In the rows, zero is written as 128.
These are runs of 7 systems, one row a step. Runs of the same system follow the same rule from any start.
path 1, q895, 11 rows:
[[131 129 108 156 163 100 106  96 116  93 140 107  98 121 110 132 155 131]
 [158 148 127 103  97 134 123 160 137 103 160 136  98  86 125 136 156 142]
 [160 167 163 143 168 132 147 136 132 128 130 156 120 147 137 132 162 142]
 [124 146 128 161 144 115  83 147  95 140 167 109 120 126 125  95 144 112]
 [170 155 139 114 110 172 130 176 141 126 131 131 141 108 123  99 132  98]
 [147 147 125 191 154 131 135 117 142 135 106 151 155 161 103 103 144 113]
 [ 98 105 103 151  88 127  83 150 111 131 133 138 135 129  93  93 146 100]
 [115 145 142 108  94 170 137 159 165 123  89 167 156 151 112 125 115 129]
 [ 80 112 149 179 119  99 125 109 130 156 105 132 158 177 117 128 115 128]
 [ 80  73 124  80  82 131 101 148 131 138 124 107 147 137 117 126 111 107]
 [118 118 151 111 125 146 157 111 174 106  85 123 150 148 126 169  78 147]]
path 2, q70:
[[122 156 137 178 106  80 113 112 123 167 164 141 128 129 138 117 110 139]
 [113  88 104  99 115 155 133 153  88 136 108 151 123 126 113  91 168 110]
 [138 165 107 148 131 168 119 132 158 114 117 155 143 143 136 152  66 156]
 [100 127 164 172  86  89 121 119 100 166 124 124 127 124 144 116 134  99]
 [112  93  83  62 117 149 124 123 136 125 111 158 132 140 108 102 120 122]
 [129 131 137 189 119 141 143 124 133 112 115 121 139 125 135 172  72 160]
 [ 97 120 134 107  87  77 115 104 120 159 114 121 122 135 161 129 162  90]
 [132  87 114  77 135 151 144 113 137  96 125 158 107 110  95 125  88 164]
 [122 143 136 161 127 118 154 135 118 140 123  74 143 130 170 179 115 149]
 [153 109 128  80 104  87 111  88 126 141 140 152  89 110 154 123 157  93]
 [127 127 115 106 176 153 176 125 108  93 120 114 116 107 103 109 100 181]]
path 3, q899, 11 rows:
[[127 151 133  87 191 116 124 150  98 115 204 116  87 121 114 110 153 196]
 [214 138 155 147 147 176 137 199  92 125 182 117 107  83 157 143 160 129]
 [190 173 136 151 215 122 123 121 108 157 151 127 131 157 155  92 187  90]
 [144 124 105 174 177 146 110 160  75 133 165 112 128 109  67  31 144 110]
 [160 165  79 195 117 184 127 196 113 141 105 144 172 141 120  93 186  87]
 [107 138 134 189 133 130  68 127 130 172 111 197 163 197  97  66 137  80]
 [ 41 132 127 138  87 164  93 183 109 146  81 110 182 142  86  57  98  91]
 [116 123 112 148  49 162 110 151 199 164  86 152 214 175 128 141  76  79]
 [ 46  75 167 141  89  95 108  72 168 136  46 129 167 184 100 129  80  85]
 [ 45 102  93  69  45 118 113 109 191  92  90  84 157 124  91 156  61 139]
 [122  91 169 104  41 106 174  87 221  94  92 148 134 129 130 231  88 158]]
path 4, q70:
[[167  45 115 125 137 115 154 105 118 171 121 161 144 167 126 111 195  78]
 [108 147  74 146 178 164  82 106 128  48  94 124 104 127  93 130  94 147]
 [129 177 165 164  47  90 152 156 150 144 147  99 138  90 138 143 144 131]
 [124  79 140  69 142 120 135 117 132 157 124 201 120 185 120 116 178 132]
 [106 131 130 151 169 177  83 153 105  78 129  87 121 119 119 144  58 152]
 [160 163 156 128  62  95 152 130 159 167 122  95 156 104 169 132 141  72]
 [132  73 115 104 173 108 137  70 135 129 126 188 113 167  84  96 135 142]
 [ 98 132  99 170 134 154 111 169  98  79 126  57 128 104 117 154 116 152]
 [176 164 156 104  59 103 147 122 174 150 124 167 123 114 169 150 166  92]
 [ 92  99 153 110 197 118 133  99  99 123 132 160 105 163  92  93 115 175]
 [134 133 100 137 106 158  99 188 113 118 156  46 149  99 150 152 115 113]]
path 5, q257, 11 rows:
[[104  90 132  98 100 103 156 130 147 163 146 124 155 155 122 136 125 146]
 [115  92 140 138 151 145  96 121 115 106 105 126 119 157 136 162 134 118]
 [130 149 154 118 102 114 118 108 149  94 123 105 104  87 131 144  98 121]
 [122 102 127 101 116  88 172 111 131 138 135 114 127 130 123 138 162 146]
 [134 116 112 121 163 136 108 123 122 101 135 136 103 144 134 161 148 146]
 [152 161 150 139 119 121 129 130 116 107 143 114  93  82 143 141 130 136]
 [154 140 120 106 144  98 163 120 126 150 153 116 127 127 142 113 165 130]
 [159 123  98 145 173 151 127 137 103 117 149 137 117 130 125 126 133 148]
 [161 177 121 168 122 138 131 144 117 127 131 123 126  98 145 114 135 113]
 [158 140 113 129 134 120 147 124 132 157 140 158 140 133 117  82 142 120]
 [119 136 105 150 145 167 118 159 109 134 123 144 148 148 110  97 119 135]]
path 6, q257 (11 x 18):
[[130 123 124  94 170 135 165 134 158 125 157 142 136 167 113 153 112 205]
 [128 123 133 209 131 113  85 141  83 122 143 101 105 119 151 158 156 114]
 [192 153 144  69 131 129 144 118 161 110 134 123 110  92 128  98 155  86]
 [118 139 114 155 164 121 176 133 119 133 150 128 140 143  99 117 107 202]
 [152 131  88 177 119 132  80 151 108 137 140 121 134 135 149 141 181  80]
 [176 157 171 103 137 159 149 129 151 110 117 174 112 103 104  87 120 119]
 [ 80 162 107 166 131 108 135 145 119 162 143 104 166 154 113  99 110 161]
 [170  78 116 141 104 158  93 152 128 145 133 148 146 143 131 131 153  69]
 [113 169 179 127 146 154 143 121 151 101  78 149 129 132 102 101  84 132]
 [ 82 112  97 150  77  88 104 127 141 159 153 103 164 145 112 122 105 125]
 [140  65 157  95 115 166 130 145 136 113  87 151 130 147 118 147 164  91]]
path 7, q106, 11 rows:
[[ 73  89 161 125  88  95  95 144 125 114 145  96 122 118  69 105 147 113]
 [126  89 126  83 121 159 151 161 182 112 119 127 162 173 101 166 142 145]
 [116  99 195 166 161 101  93 101 139 112 140 119 115 162 113 164 107 136]
 [112  97 129  61 113 108 106 138 137 108 143  61 123 115 111 122 160  91]
 [179 101 137 102 157 138 167 118 183 101 152 136 132 141  99 163 114 170]
 [127 117 150 164 177  85 103 113 101 106 153  85  95 135 125 150 179 128]
 [166 128 117  45 119 140 108 156 155 104 174 128 105 103 116 122 161 119]
 [168 159 172 147 180 137 179 150 135 119 158 124 123 131 118 138 140 182]
 [150 141 123 156 147 102  76 153 101 156 186 101 124 136 147 115 181  92]
 [186 151 145  97 130 186 140 181 140 110 139 155 123  97  98  86 140 115]
 [130 192 143 209 154 120 141 150 139 146 146 117 162 158 113 114 133 150]]
path 8, q114, 11 rows:
[[114 124 131 162 150 106 135  94 162 113 107 110 151 158  91 126 119 124]
 [ 95  88 107 126  98 120  96 127 135  93 123 117 120 123  85 130 138 118]
 [130 113 172 109  98 141 146 142 164 100 115 141 124 129 112 172 122 148]
 [111 108 174 134 139  95 100 118 133 134 158 107 123 155 133 158 120 137]
 [158  86 141  95 119 133 122 143 124 116 155  88 117  98 126 133 132 101]
 [175 144 144 123 147 113 166 112 169 113 145 101 130 117 128 151 127 141]
 [135 114 110 143 153  86 113 108 116 116 160 109 103 130 111 129 182 129]
 [165 138 122  92 125 155 132 159 132  91 137 136 100 100 117 132 176 129]
 [152 181 162 154 145 118 135 146 139 128 160 146 121 135 131 137 146 162]
 [132 128 124 136 139 124 100 161  93 149 156 128 124 139 124  89 181 100]
 [169 166 123 122 143 177 141 166 142 117 123 142 144 118 113  93 123 119]]
path 9, q114 (11 x 18):
[[168 122 158 121 149 153 137 124 170 112 127 160 132 148 110 143 108 138]
 [ 93 140 153 166 136  97 106 129 111 120 137  79 125 128 118 121 132 124]
 [156  94 110  89  90 139 127 147 155 129 146 137 137 119 114 127 143 105]
 [138 140 167 149 171 132 157 119 145 104 112 125 129 144 111 142 121 155]
 [108 126 110 144 110 100  75 133 123 126 159 101 123 126 124 131 146 107]
 [167 104 150  91 112 156 162 147 144 111 121 153 121 109 108 124 144 124]
 [113 167 146 156 167 109 121 125 144 126 139 104 139 160 131 147 116 154]
 [142  89 113 139 100 120  94 141 104 129 153 129 112 106 111 107 154  94]
 [151 159 157  93 138 155 170 142 163 110 101 133 138 130 122 130 135 135]
 [107 136 119 184 147  96  95 120 122 139 168 124 131 152 113 127 117 148]
 [140  97 127 108  94 153 127 158 113 120 106 128 124 108 119 112 174  84]]
path 10, q194 (11 x 18):
[[154 109  85 129 193 142 119  76 102 117 108 128 119 122 111  70 109  93]
 [132 157  53 169 101 133 139 120 117  99 117 127 119  77 105 107 114 142]
 [132 120 106 146  90 122 152 126 123 153 105 207 130 151 129 122 188 130]
 [ 70 132 133 114 144 164  93 150 102 132 105 171 126 170 119 105 101 149]
 [111 139 154 138  66 145 131 165 119 156 120 113 149  98 150 119  71 119]
 [141  98 128 113 120 107 155  89 146 174  92 134 162 156 146 111 122  81]
 [ 88  88  89 131 146 123 104  84 121 100 109 118 121 129  93 118  77 137]
 [117 120 107 136  52 115 144 122 135 108  99 121 118  91 138 171 135 130]
 [112 107 145  88 125  98 140  89 147 143 109 177 115 171 150 161 150 144]
 [ 83 106 147  99 141 131 103 138  87 110 144 100  93 118 141 147  90 161]
 [174 138 144  99  92 122 149 130 133 137 136 101 115  82 190 168 122 112]]
path 11, q106:
[[117 118  99 113 123 142 189 128  85 173  86 148 148 131 152  87 145 124]
 [130 148  81 179 124 155  92 111 120 131 110 160 135 135 154 139  54 131]
 [109 138 148 147  64 109 150 110 108 132  76 130 115  86 144 113 131  95]
 [ 96 126  67  95 118 123 146  93 139 152  93 167 151 161 131 109 107 143]
 [100  94 133 172 105 136 122 115  88 117 106 138 109 108 142 159  75 147]
 [108 140 115  85  90 107 130  99 147 131  79 116 129 125 172 150 139  95]
 [126  94 121  97 138 110 154  71 124 135 126 160 109 124 127 122  70 161]
 [115 115  91 139 131 122 137 116  89 111 113  75 111 104 163 165 136 136]
 [177 129 120  81 109 109 127  84 156 123 133 167  93 108 163 154 128 118]
 [118 143 122 115 176 114 164 102  82 116 129 116  92 104 135 109 131 170]
 [168 145  78 122 110 123 116 142 115 142 171 120 115 100 177 155 136 132]]
path 12, q194 (11 x 18):
[[114 206 101 163  65  97 104 162 104 114 139 108  91  82 174 170 209 133]
 [180 120 175  46 142 138 150 144 150 160 167 231 104 158 131 108 170 149]
 [ 97 166 144 162 214 174 119 177  48 127 138  62 135 130 143 103  88 163]
 [221 161 109 161  60 126 102 148 148 165 173 125 145  73 160 104 118  53]
 [150 125 118 120 203 144 191  88 136 118  68 164 139 160  68  52 176 110]
 [ 74 155  41 208 120 141  72 152 110 117 158 116 150 137  91 113  81 173]
 [150 107 170 151  21 154 145 174 146 140  82 194 139 113 118 128 187  74]
 [ 50 162 142  96 181 134 126 104 158 152  79 154 173 227 114  94  89 149]
 [ 83  60 141 174  53 121  93 162 102 141 160  77 149  89  99 125  44 129]
 [155 108 132  86  84 134 169  99 198 127  35 119 166 150 161 172 159  51]
 [ 61  97 140 130 169  62 108  29 150 110 133 147 107 171  89 139  55 190]]
path 13, q899, 11 rows:
[[102 134 132 162 144  91 138  75  78  91  91  89  81  82 133 122 139 122]
 [154 147  52  79  92 116 147 125 140 130 160 161 110  98 133 120 151 157]
 [142 115 177 159 152 148 161 128  90 125 111 194  93 133 142 150 132 173]
 [105 165 106 110 146 111  77 138  82 149 161  94 106 120 177 119 126 119]
 [202 121 137 106 115 156 168 137 126 147 141 156 126  84 131  87 116 103]
 [122 140  96 186 188 128 152 109  91 149 104 114 150 163 148 120 137 135]
 [134 102  81 150 100 125  69 122 100 125 147 149 106  97 109  87 129  89]
 [124 177 129 125 115 165 170 143 132 131  65 169 145 130 129  98 145 125]
 [ 90 111 119 176 114 104  91 123 113 178 151 154 152 175 134 127  87 142]
 [104  95 136  88  84 156 114 145 106 123  79 119 126 106 134 108 125  74]
 [130 171 109 131 121 129 147  95 188 140 107 142 168 154 137 135  60 140]]
path 14, q895:
[[131 111 178 141 181 106  88  65 158  84 107 172  87 166 107 159 134 128]
 [ 66 162 128 106 101  86 121 155 112 103 155  55 106  91 111 120 156 156]
 [209 119 168  98 128 155 161 168 168 143 177 143 139 136 156 182 135 150]
 [124 137 160 171 217 110  99  93  94 101 108  94  99 150 127 119 165 100]
 [150 165  98 107  84 114  93 158 150 111 195  86 121  73 111 109 126 118]
 [202 132 168 147 151 166 192 152 147 112 110 171 128 127 115 137 178 132]
 [ 97 156  94 189 171  97  57 117 104 127 145 131 125 171 111 107 170 116]
 [137 146 161 100  58 161 107 199 138 120 150 143 120  80 102  92 118 111]
 [141 163 146 165 164 149 176 143 158 151  85 148 184 192 126 122 157 126]
 [ 87  78 115 189 117 104  47 125 105 145 154 124 140 148  88  96 109  96]
 [111 133 135  65  62 183 144 178 166 103  77 127 153 113 110 123 123 106]]

Which system made each run below?
path 15:
[[160 150 106  53  87 153 124 144 175  90 113 110 120  95 152 164 149 105]
 [121 122 179 148 133  87 179  93 126 139 138 180  98 135 126 148 121 198]]
 => q257
path 16 (2 x 18):
[[183 127  77 100 118 141 166 115 136 134  97 201 108 150 175 168 216 124]
 [106 192 137 138 167 125  94 110  82 115 140 198  63 113 136  93  97 184]]
 => q257
path 17, 2 rows:
[[137 113 181 100 166 121 134 133 121 179 148 133 143 173 155 122 130 118]
 [143 110 112 134 167 152 111 139 105 114 141  64 139 106 119 103  84 104]]
 => q899
path 18:
[[168 107 102 155 140 137 122 153 152 129 164 163 142 164 102 144 172 139]
 [115 149 187 150 146 149  93 163 114  95 122 144 102 130 102 117 158 125]]
 => q106
path 19, 2 rows:
[[121 101  60 159 148 148  87 114 106 110 121 133 130 133 100 102 106 114]
 [126 150 120 151  70 143 144 129 136 102  83 162 119  93 114 125 132 127]]
 => q194
path 20, 2 rows:
[[104 114 146 107 157  74 143  32 129 177  66 167 135 176 152  87 105  87]
 [ 86  78  41 117 120 149 108 114  83  96 119  81 121  82 105 108  48 144]]
 => q106
path 21 (2 x 18):
[[135 112 108 158 133 149 130 161 126 131 135 108 151 157 148 182 137 149]
 [144 143 164 123 110 112  96  99 129 118 108 154  89 108 152 131 137  88]]
 => q70
path 22 (2 x 18):
[[215 126 141 192 190 137 109 112 172 147 173 142 161 171 125 142 104 110]
 [ 93 114 146 167 151 100 117 129  82 107 108  63 117 109  77  70 197  74]]
 => q899
path 23, 2 rows:
[[120  63 123 151  80 117 160 100 101 135 102 172 109 114 136 157 116 149]
 [ 76 132 113  83 122 120 104 100 110 131  83 138 110 149 176 148 135 120]]
 => q194
path 24 (2 x 18):
[[ 78 106 101  18 121 134 147 145 156 123 129  41 166 133 109 118  91 141]
 [200  89 148 178 100 139 157 104 193  95 128 128 139 113 123 215  77 140]]
 => q899
path 25:
[[174 154 101 137 102 130 101 109 144 112 146 172 101 103 151 154 115 131]
 [117 140 154 114 145 118 163 125  91 127 110 150  98 120 123  98 181 143]]
 => q194
path 26 (2 x 18):
[[140 183 163  74 166 123 164 150 138 106 141  66 124 100 106  81 162 124]
 [189 104 107 180 154 137 149 160 141 142 200 122 155 146 106 148 143 161]]
 => q899
path 27:
[[131 180 174  89 154 114 140 123 146 160 153  87 152 114 119  50  60 115]
 [132  84  46 175 124 124 167 139 112 158 144  78 186 135 101 107 132 129]]
 => q114
path 28:
[[153 105 137 144  76 146  97 160 137 135 165 128 136 101 122 130  81 111]
 [137 135 149 125 142 129 173 108 146 126  63 117 148 144 130 119 158  93]]
 => q194
path 29 (2 x 18):
[[199 172 106 137 112 139 119 103 150 132 148 173 116  82 147 105  69 118]
 [ 86 146 127 145 135  93 190 112  86 159  94 121 135 134 131  88 176 140]]
 => q114
path 30:
[[114 142 110 102 120 111 104  96 149 143 135 202 117 153 112 100 112 144]
 [ 83 122 164 140 101 150 145 164  80 134 105 118 126 112 136 126 100 149]]
 => q899
path 31:
[[ 75 125  93 203 102  98 151 141 140 155 130 129 180 179  79 117 149 163]
 [ 95  58 146 141  82 161  68 159 118 126  96 186 129 167 112 147 149  92]]
 => q106
path 32:
[[101 147 162 149 177 150 145 189 144  95 150 117 140 174  73 147 164 201]
 [160 146 169 191 119 106  54 161 149 130 192  98 131 138 127 156 161  92]]
 => q257
path 33:
[[107 139  74 155 116 103  83 111  81 104 158 195  56 101 115 119 151 178]
 [111 174 149  80  78 161 154 197  96 134 113 149 104 102 181 154 167 161]]
 => q106
path 34:
[[ 74 144  75 166 127 124 119  78 128 150  93 169 155 158 112  86  40 148]
 [ 82  76  88 180  28 120 120 145  91 154 115 131 143 107 124 133 115 118]]
 => q70
path 35 (2 x 18):
[[118 170 122 157  91 105 141 107 146 126 104 116 139 102 117  98 107 115]
 [113  89  89 141  97 119 148 117 116 152 109 170 141 147 115 114 149 128]]
 => q106
